(in the rows, 128 means zero)
Each named move below is a turn or a mirror, shown by a few rows before and after it. Which moves, in which order, take the first row of each later pair to the second? The first pair is answered.
Ser (before |-> after):
[126 135 138 108  80 162 133 117 114 125  87 124 155 141 123 149 171  86
  91 150 136 115 116 115 123  71 105 110 116  95 144 102  91  85 143 129
 148] |-> [132 143 155 117  95 164 157  84 146 145 160 111 182 155 108 153 172  93
 125 133 128 104 119 121 137  86 168 127 137 124 147 150 138  90 147 139
 137]
[110 142 107 133 183 127 174 127 162 103 145 127 162 127 107 100  92 135
 121 138 113 148 125 149 153 164 177 124  92 144 122  71 122 184  97 117
 144] |-> [109 134 103 130 173 126 162 140 151  95 112 134 145 121 111  94  88 132
 100 145 112 154 121 147 148 155 150 117  83 125 116  49 105 180  89 113
 147]
[134  96 131 131 140 114  89 102  89 147 145 152  84  94 127 163 152 156
 181 113 125 133 128 100  86 117 143 150 152 163  83 216 113 111 132 157
  65] |-> [129  93 122 128 123 113  74 123  70 133  99 159  64  89 138 163 145 154
 160 125 139 144 126  98  75 105 104 135 143 149  77 191  89 109 129 144
  70]
felem (before |-> after):
[143  83 127 103 127 120 161 150 111 167 103 122 130 162 183 110  97 115
  74 154 128 103 149 142 167 159  67 106 148 125 119 183 144 142 135 117
 123] |-> [181  97 126 102  80 130 112 140 145 155 115 153 148 175 130 149 149 121
 123 170 108 151 120 130 175 134  77  87  99 135 105 175 110  95 103  95
 121]
[130 125 158 116 175 119 133 136  95 167 169 129 107  56 138 131 142 152
 147 125 124  71 119 121  64  90 171 149 137 121 134 163 108 125 116 176
 102] |-> [146 126 158 115 158 122 114 134 108 161 170 143 116  64 114 148 162 154
 166 133 118  89 102 111  74  83 177 144 123 129 126 163  93 105 104 162
 104]
[122 116 142 108  98 141 113  92 103 142 134 104 135 161 150 133 141 104
 125  99 151  84 138 117 137 121  82 135 134 130 145 174 161  87 184 139
 121] |-> [135 123 141 105  80 147 101  89 117 138 135 115 137 165 137 142 160 104
 139 108 144 102 132 112 143 109  83 130 122 133 140 174 152  73 175 136
 119]
vepa (before |-> after):
[109 120 132 127 158 129 141 118 112 137 118  98  96 142 148 118 122 164
  44 121 124  83 189 126 140 115 125 122 134  92 128 123 123 168 161 143
 136] |-> [123 144 145 137 172 149 146  89 137 131 159 104 126 142 115 135 138 170
  63 141 119  92 167 123 146 103 169 116  98  93 111  97  95 164 148 128
 140]
[124 132 137 118 173 144 183 106 121 106 173  91 163 116 121  94 124 110
 107 122 133  93 115 131 133 138 181 150 137 118 128 144 129 137 141 140
 116] |-> [142 137 141 114 164 149 152 104 139 110 189 112 160 102  90 123 158 119
 149 127 127 115  99 129 132 131 203 149 129 132 112 156 107 113 120 141
 103]
[132 135 149 144  95 145 133  77 141 132 161 133 139 158 131 123 115 115
 114  82 159  90 138 116 157  99  94 129 142 117 113 155 127 107 151 138
 121] |-> [137 141 148 146  96 154 136  69 148 131 168 133 138 160 123 131 123 117
 121  87 157  96 128 114 154  95 106 128 134 117 113 149 120 107 150 141
 121]
Pairs:
Each pair is two moves apart.
[132 145 137 130 141 137 135 101 112 139 112 123 116 101 131 144 144 137
 126 147 126  97 120  93 105  75 123 132 129 110 117 114  99 116 128 119
 120] |-> [131 141 140 132 140 128 127 104 115 151 128 134 114  99 130 152 155 141
 151 133 122  94 122  94 104  87 135 142 141 125 116 144 116 107 123 128
 107]
Ser, vepa
[155 152 136 140  94 131 162 104 170 101 179 102 153 201 117 136 107 127
 133 111 122 124 138 135 163 146 164 140 124 162 150 139 174 128 161 111
 123] |-> [162 137 131 136  79 116 115 121 166 114 156 133 127 195 118 150 131 142
 172 101 109 143 141 134 149 153 149 139 133 179 142 176 166 102 142 121
 102]
vepa, vepa
[158 104  82 108 109 101 117 155 115 138  73 117 121 126 153 145  95 142
  98 130 136 178 147 115 136 139  23  85 129 110 151  84 126 123 156 141
 147] |-> [164 113  89 110 113 111 141 140 122 130  89 105 142 133 144 144  87 139
  86 138 139 179 143 113 146 128  37  84 112  96 158  58 123 133 163 131
 163]
felem, vepa
[136 132  92 127 153  89 104 173 121 114 122 164 117 119 109 156 119 133
 162 145 115 162 151 148 147 154 144 123 134 151 123 147 120 153 101 131
 130] |-> [139 130  94 125 133  88  96 177 121 106 112 164 117 129 110 158 121 128
 154 146 116 173 156 144 151 156 131 122 135 151 130 144 123 145 103 125
 133]
vepa, felem
[130  84 106 119 153 133  96 128 120 134 161 127  92  92 133 129 115 169
 158 101 130 148 175 157 149 167 147 131 161 150 129 185 163  92 129 110
  84] |-> [151  98 107 116 119 151  77 109 150 117 171 132 118 116  96 145 145 163
 171 118 122 180 158 150 165 153 152 112 125 148 126 156 139  65 121  87
  90]
vepa, felem
[126 119  93 125 119 145  76  95 133 128 156 147 105 136  95 178 189 154
 129 166 108 129 106  92 116  87 130 127 109  91 107 126  64  72 101 125
 106] |-> [ 90 126 107 139 195 153 159  89 106 136 176  96 109 116 131 140 126 151
  69 162 128  69 125 100 110 100 152 148 140  69 123 115  88 136 127 145
 125]
felem, vepa
[167 200 186 159 151 200 194  81 138 154 200 155 192 149  89 156 117 142
 129 140 130  97 102  89 114  75 189 113  82 146 122 172 121 124 119 131
 165] |-> [175 192 181 164 160 188 160 101 130 172 193 180 172 128  96 174 137 155
 158 130 124 103  97  96 101  81 198 121  96 162 107 204 115 113 101 150
 136]
felem, vepa
[122 137 114 120 122 122  80 159 108 126  97 175  90  86 138 159 151 144
 169 137 110 168 117 120 104 110 114 144 142 121  98 134  74 108  92 140
 102] |-> [ 84 138 124 128 180 126 153 149  83 126 108 123  97  78 180 114  87 135
  99 135 133 117 141 131 105 119 120 156 166  94 120 112 104 165 127 149
 123]
felem, vepa
[113 123 106 130 117 136 118 164 106 139  61 126 104 138 155 121 116 121
 103 124 149 121 160 136 118 128  84 114 138 104 125 128 112 116 126 131
 141] |-> [122 150 137 139 155 157 179 115 144 149 154  92 156 152 127 116 102 125
 116 116 141  96 149 136 144 138 163 129 137 121 133 137 148 139 145 135
 154]
vepa, Ser
[115 110 117 129 115 105 139 117 130 156 148  99 132 132 156 125 125 128
 135  65 122 118 158 147 137 155 135 156 171 151 146 197 188 137 152 130
 112] |-> [ 98 116 115 125 125 128 172 122 114 123 104  81 138 129 158 108  96 107
  55 107 139 111 148 139 136 126 102 133 125  91 149  96 140 164 157 109
 151]
Ser, vepa
[ 93 151 115 130 186 128 151 149 103 105  77 123 119 115 156 106  95 131
  79 149 138 146 142 122 127 124 106 130 115  96 139  45 108 160 122 140
 145] |-> [124 157 114 133 176 134 107 145 128 110  99 166 123 100 106 150 146 147
 143 166 123 181 112 116 119 111 138 124  85 124 107  57  73 126  85 135
 125]
vepa, vepa
[133 159 137 127 129 141 152  96 146 129 140 136 157 129  93 143 148 139
 133 181 133 132 120 141 129 125 159 107 126 169 102 123 104  99 127  87
 134] |-> [104 137 131 131 151 120 155 134 100 149 102 128 118 109 157 115 119 145
 119 150 146 103 158 153 112 146 125 127 180 174 113 161 135 127 140 114
 120]
vepa, felem
[142 131 146 151  48 138 148  67 167  98 216  89 137 202 138 132 107 156
  89  89 116 148 107  98 180 155 125 100 171 137 179 111 165 144 167  61
 165] |-> [123 122 153 161  88 132 177  74 149 105 220  79 123 186 166 116  84 160
  77  81 121 119 119 107 168 171 132 113 201 143 181 130 179 171 177  78
 157]
vepa, felem
[127 123 118 182 126 172 135 103 129 118 151 115 125  92 126 145 178  97
  94 144 144 134 120 127 100  76 103 133 114  94 117  93  81 136 129 131
 116] |-> [134 122 124 186 127 170 126  86 146 137 187 126 133 100 116 157 197 112
 138 128 133 130 123 133 107  88 138 144 135 128 116 134 102 130 126 140
 100]
vepa, Ser
[129 144 111 170 143 107 123 122  70 147 167  95  90 111 139  77 143  96
 123 126  91 186 155 148 148  62 136 149 131 126 142 166  90 170 174 153
 100] |-> [136 138 103 169 123 108 108 125  73 148 158 107  86 118 137  88 154  93
 137 123  84 204 154 146 149  62 128 143 123 130 146 174  90 152 168 148
 105]
felem, vepa
[136  92 144 121 126 109 150 139  72 149  70 108  82 117 184 123 134 122
  94 116 140  89 155 122  88 112  70 110 163  93 127 140 149 100 152 105
 116] |-> [151 101 140 115  88 114 126 138  87 139  56 114  94 140 160 139 157 111
 101 123 135 119 151 117  99 100  49  95 145  90 127 127 140  77 141  90
 122]
felem, vepa
[125 137 152 131 111 124 155 113 108 133 130 100 163 154 141 130 136 109
 100 137 111 109 131 124 124 117 113 112 156 121 156 138 157 140 174 124
 137] |-> [143 136 149 130  81 122 123 116 129 136 126 126 167 157 114 150 170 107
 131 144 103 139 118 117 129 108 115 104 139 136 145 144 142 108 160 121
 128]
felem, vepa
[116 146 120 131 169  85  81 138 119 129 128 138 118  82 186 120 194 168
 145  83 115  93 126 125 110  89 142 182 171 128 114 207 122 110 141 160
 104] |-> [ 99 166 135 141 200 112 155 106 126 116 158  85 155  95 188  91 150 150
  86  92 127  62 132 124 122  87 162 178 159  99 130 152 132 153 167 150
 136]
vepa, vepa
[132 136  94 118 205 105 130 155 124 164 119 116 122  97 144 142  87 170
 145 147 110 136 120 129 106 155 180 160 143 140 125 149 185 151  96 146
 119] |-> [122 139  88 114 201 111 138 162 105 143  79 112 117  91 154 130  76 159
 105 166 124 137 117 125 103 134 147 145 124 107 125  98 157 158  97 136
 136]
Ser, vepa
[105 133 124 122 150 105 148 132 140 132 137 112 144 142 122  99 104 131
 122 135 108 149 139 161 167 180 169 130 132 151 148 139 178 159 137 120
 128] |-> [122 126 114 118 113  98 107 142 150 135 126 138 142 149 105 116 134 131
 155 134 101 180 134 159 166 171 157 120 125 165 136 150 167 132 122 111
 112]
felem, vepa
[152 151 148 145 124 146 149  83 168 135 193 105 172 170  93 131 149 137
 160 111 113 130 114 130 148 156 191 132 110 145 142 156 158 122 150 111
 131] |-> [149 149 151 147 142 142 142  93 164 140 194 115 161 157  96 139 153 150
 170 107 117 125 114 130 142 159 201 140 122 154 136 168 158 130 143 124
 121]
felem, vepa
[132 127 112 119  93 132 126 122 147 125 127 125 143 150 104 141 143 122
 109 154 125 128 122 121 134 116 117 123  98 111 125 116 110 108 127 100
 136] |-> [111 111 109 122 121 116 143 139 113 134 112 112 118 138 145 116 114 122
  88 134 134  98 149 134 124 132  99 133 137 110 134 132 140 127 143 114
 130]
vepa, felem
[110 160 162 131  99 145 122 126 161 150 131 185 140 129 111 147 130 118
  89 166 102 147 103 108  81 101 142 115  90 165  61  85 116  92 141 107
 163] |-> [117 151 162 133  94 134 110 123 165 171 155 190 134 135 113 149 144 128
 129 143  92 146 119 119  83 126 151 127 121 198  60 143 146  81 143 118
 139]
vepa, Ser
[124 160 125 111 136 131 110 132 148 102 150 110 141 123 128 149 130 141
 127 139 160 119  92  81 132 148 151 111 103  74 104 109  70 132 111 154
 155] |-> [121 134 119 102 119 110  76 160 123 116 103 131 111 118 153 149 140 146
 140 120 158 127 107  91 119 162 104 114 131  87 110 155  86 122 107 168
 142]
vepa, vepa
[154 116 136 128 156 160  91 130 118 118 115 163 102  96  92 155 152 154
 154 154 118 124 118  91  91  65 135 130  93 141 104  92  69 110 110 129
 117] |-> [153 109 144 134 165 148  97 119 135 154 166 148 110 115 103 151 149 162
 185 106 109 102 144 104 101 102 162 153 147 181 115 177 136 113 136 149
  93]
vepa, Ser
[147 106 105 129 121 134  82 145 132 119  95 144 104 121 121 137 148 148
 168 126 118 156 123 135 112 134 121 142 120 125 114 116  94 105  94 117
 121] |-> [116 113 121 136 176 146 152 133 111 119 112 101 113 110 147 101  98 142
 113 125 138 109 143 138 115 146 132 153 139 100 130 100 121 155 125 126
 138]
felem, vepa
[125 113  66 138  82 111 103 159 122 144 102 170 156 137 123 120 175 129
 191 140  76 151 126 103 129 145 138  94 113 180 112 155 123 103  92 150
 113] |-> [118  98  59 130  66 101 110 163 103 140  74 155 147 152 152 105 154 126
 160 123  85 144 149 106 131 151 101  89 127 169 130 166 146 104 107 150
 115]
vepa, felem
[151 120 117 156 200 144 240 120  81 118 163  87 151 123 135 134  21 197
 133 125 175  87 140 181  97 159 154 156 105 148 111 147 131 139 117 130
 116] |-> [159 124 107 149 185 152 217 133  80  94 127 116 148 108 113 147  41 196
 120 161 184 114 112 170  86 129 133 135  59 125  94  80  63 121  87 111
 128]
Ser, vepa
[138 114  87  50  56 100 116 126 161 118  76 175 107 120 143  96 130  97
 144  95  62 154 112 135 101 126  69 124 153 101 134 113 134  72 135 106
 118] |-> [136 128 113  61  97 108 180  80 186 131 157 124 148 142 137  81 106  95
 145  69  62 120 122 141 127 153 133 147 172 118 157 141 195 102 170 118
 129]
vepa, Ser
[179 150 163 113  98 170 153 118 172 138 137 194 160 130  99 139 207 130
 195 129 119 156  98 140 174  62 138 161 116 166 111 165 128 126 130  80
 168] |-> [138 115 148 111 117 138 168 161 110 156  83 175 107 118 184 101 160 130
 149  87 138 112 146 154 150  97  79 178 190 161 128 213 184 160 165 113
 153]
vepa, felem
[ 83 102 129 135 222 203 183 154  91 159 168 124 137 104 124 144 123 160
 162 108 153 116 151 175 130 143 154 126 150 130 136 183 173 176 124 133
 139] |-> [ 82 108 119 127 214 211 184 171  69 130 109 131 127  94 123 140 112 151
 109 145 164 126 136 164 123 111 108 106 108  83 129 104 111 181 112 117
 166]
Ser, vepa
[ 99 123 139 130 128 117 149 161  96 110  89 138 127 135 177 112 121 124
  84 117 132 146 148 142 146 160  99 125 139 138 137  99 105 176 122 126
 149] |-> [111 148 158 137 153 132 183 124 129 111 159 124 168 144 138 119 122 130
  98 123 127 137 131 139 161 157 166 129 122 147 138  94 112 180 125 125
 152]
vepa, Ser
[115  94 151 133 120 116 141 140 133 144 141  80 148 142 140 135 139 142
 160 136 111 125 110 120 132 153 100 115 138  93 171 134 152 106 149 123
 143] |-> [116  98 151 130 121 124 141 135 133 134 141  81 149 138 135 133 137 137
 150 143 114 130 100 119 131 145 103 113 126  80 165 110 136 113 153 114
 150]
Ser, vepa
[133  90  93 118 144 131 117 104 135 100 137 140 150 142  95 135 117 164
 149 184  82 143 134 141 133 117 168 150  91 134 107 108 113 126 139 143
 111] |-> [122  89  96 121 172 131 126 104 122 105 142 134 149 138 105 126 104 168
 142 180  87 126 140 148 127 124 176 157 104 133 106 117 122 144 143 154
 109]
felem, vepa
[127  93 125 125 107 137 100 120 147 163 137 154 136 128 114 149 153 149
 175 128 133 141 125 146 135 125 144 131 148 146 115 164 124  98 147 117
 117] |-> [ 99  96 132 131 149 141 155 114 129 162 152 112 137 126 142 117 110 140
 123 120 151 104 140 146 133 140 153 143 161 128 125 152 146 145 169 127
 133]
felem, vepa
[141 133 111  90 117 129 123 116 196 109 138 101 135 140  81 127 151 109
 109 116 118 144 116 133 136 100 123 103  87 116 120  74 115 100 141 131
 138] |-> [131 140 123 102 153 134 148 109 192 113 163  95 140 122  84 118 136 121
 105 118 118 126 119 136 130 101 152 114  96 111 119  69 113 125 138 143
 141]
felem, vepa
[150 152 164 126 144 140 151  91 113 133 139 109 127 105 158 150 143 139
 101 113 130 111 138  91 125  74 122 149 138  91 108 115 111 130 167 166
 114] |-> [166 145 160 121 111 139 112 101 118 134 130 134 120 103 146 168 167 145
 130 121 122 129 133  91 123  69 113 145 135 107 100 131 107 103 153 167
 101]
felem, vepa
[114 104 112 114 150 129 125 164 106 161 121 135  89  99 171 143 116 142
 143 120 164 108 141 149 102 138 125 147 167 140 111 176 136 143 120 151
  96] |-> [153 127 120 110 104 159  97 133 155 136 147 150 129 127 104 173 160 138
 170 144 144 150 102 135 127 105 147 129 105 135 103 136  96 101 100 116
 112]
vepa, felem
[140 139 157 145 166 138 154  93 134 137 163  96 169 131 111 136 121 135
 128 136 130  97 131 126 132 131 131 132 115 124 141 115 143 116 162 114
 132] |-> [145 127 141 130 141 133 103 125 122 123 104 133 141 113 111 148 141 135
 136 152 131 129 118 119 116 106  89 115  97 113 127  92  91  95 138 101
 123]
vepa, Ser
[126 130 136 126 156 122 156 133 125 141 150 110 126 130 141 126 115 126
 125 109 136 103 142 129 108 142 135 154 148 145 129 159 160 130 137 138
 126] |-> [143 143 141 126 136 138 139 120 155 135 168 124 145 137 100 152 141 127
 151 121 127 123 119 118 117 125 161 145 118 149 121 136 139 111 121 123
 135]
vepa, felem
